Small tables with named rows and columns. After each table, cells are looked up by row and column.

lidada =
|  | dofut | kar | vor |
|---|---|---|---|
| fifogiv | 162 | 75 | 65 |
| nop | 163 | 114 | 53 |
| mineg | 161 | 156 | 134 |
| denol | 183 | 108 | 20 |
| tavum | 39 | 177 | 134 |
| gibalav | 160 | 111 | 77 |
| lopi | 203 | 148 | 111 |
| vug | 122 | 163 | 172 |
| zug | 112 | 164 | 36 |
| kis | 80 | 207 | 137 |

gibalav, dofut -> 160
kis, dofut -> 80
fifogiv, kar -> 75
denol, dofut -> 183
vug, dofut -> 122
mineg, kar -> 156
vug, kar -> 163
vug, vor -> 172
Row with the largest kar: kis

Table sirutuf
,bosabek,sim,vepe,zamo,fadigil,zoguv,pazo,vefil,gonike,peva
mapatu,162,138,115,90,150,206,130,100,182,203
vibikez,35,193,200,171,82,150,145,184,60,120
ruda,158,123,115,71,161,191,178,115,145,193
suf,52,131,169,196,89,25,56,150,59,43
pidoken,185,32,43,83,195,106,134,67,179,152
fus,157,211,121,86,121,229,235,155,154,196
basik,158,193,164,75,136,250,213,141,171,214
lir,37,201,180,157,69,170,171,200,44,125
rov,245,101,97,46,174,161,113,68,219,176
pegasoz,130,193,92,110,135,221,233,158,124,169
loru,150,175,125,124,140,214,202,150,123,162
kab,179,151,111,59,174,186,177,112,175,180

pazo of ruda: 178
bosabek of lir: 37
vepe of vibikez: 200
zoguv of rov: 161
sim of vibikez: 193
bosabek of basik: 158
bosabek of pidoken: 185
Row with the largest pazo: fus

loke:
|  | goboz | tupov | niv | naru | kizerum | fufun | begimo |
|---|---|---|---|---|---|---|---|
| kubos | -42321 | 54945 | -39465 | -17008 | 36369 | 57410 | 29655 |
| gaf | -25977 | 44577 | -11710 | 21369 | -15064 | 55942 | 47754 |
| zel | 39525 | 29515 | -27825 | -74469 | 56788 | 69865 | 54957 |
| vebufaz | 66187 | 44976 | 6762 | -16569 | 66012 | 58682 | 54463 |
| tiv | 52005 | -47326 | -21750 | 12168 | 5644 | 13247 | -53669 |

begimo of kubos: 29655
niv of kubos: -39465
tupov of tiv: -47326
kizerum of kubos: 36369
fufun of vebufaz: 58682
tupov of vebufaz: 44976
naru of vebufaz: -16569
naru of kubos: -17008
goboz of zel: 39525
tupov of kubos: 54945
tupov of gaf: 44577
niv of vebufaz: 6762
fufun of gaf: 55942
niv of zel: -27825
kizerum of vebufaz: 66012
goboz of kubos: -42321
naru of tiv: 12168

Table mok
columns: zibu, rep, daza, kezola, malifol, kemub, niz, gevod, subal
kedi: [4019, 107, 3837, 6251, 5947, 6638, 6991, 5826, 1919]
rer: [3971, 93, 3846, 6294, 5972, 6678, 6997, 5862, 1912]
zevuzu: [6534, 7580, 3991, 1142, 1876, 1248, 1915, 1295, 6343]
zet: [3665, 6932, 2631, 3440, 2140, 2641, 2001, 3730, 4495]
dum: [3670, 7061, 2711, 3442, 2067, 2639, 2029, 3880, 4458]

zet, rep -> 6932
rer, kezola -> 6294
kedi, daza -> 3837
rer, gevod -> 5862
zevuzu, zibu -> 6534
kedi, kemub -> 6638
kedi, kezola -> 6251
dum, malifol -> 2067
kedi, subal -> 1919
zevuzu, subal -> 6343
rer, daza -> 3846
zevuzu, niz -> 1915
zet, kemub -> 2641
zet, gevod -> 3730
dum, niz -> 2029
Row with the largest gevod: rer

Table kamazun
|  | zelir | rim | ruz | ruzeson | bulan | lapig |
|---|---|---|---|---|---|---|
| talav | 111 | 138 | 161 | 117 | 162 | 132 |
| lalon | 105 | 115 | 197 | 108 | 172 | 132 |
| pogifa | 106 | 128 | 162 | 141 | 122 | 184 |
| rere | 119 | 113 | 205 | 109 | 189 | 159 |
| nobid | 103 | 140 | 139 | 112 | 190 | 119 |
| nuvo | 106 | 115 | 196 | 109 | 172 | 136 |
| tupaso | 136 | 125 | 228 | 138 | 132 | 168 |
| tira | 113 | 24 | 235 | 92 | 213 | 197 |

tira, rim => 24
nuvo, lapig => 136
nobid, bulan => 190
tupaso, bulan => 132
talav, rim => 138
rere, ruzeson => 109
Row with the largest rim: nobid

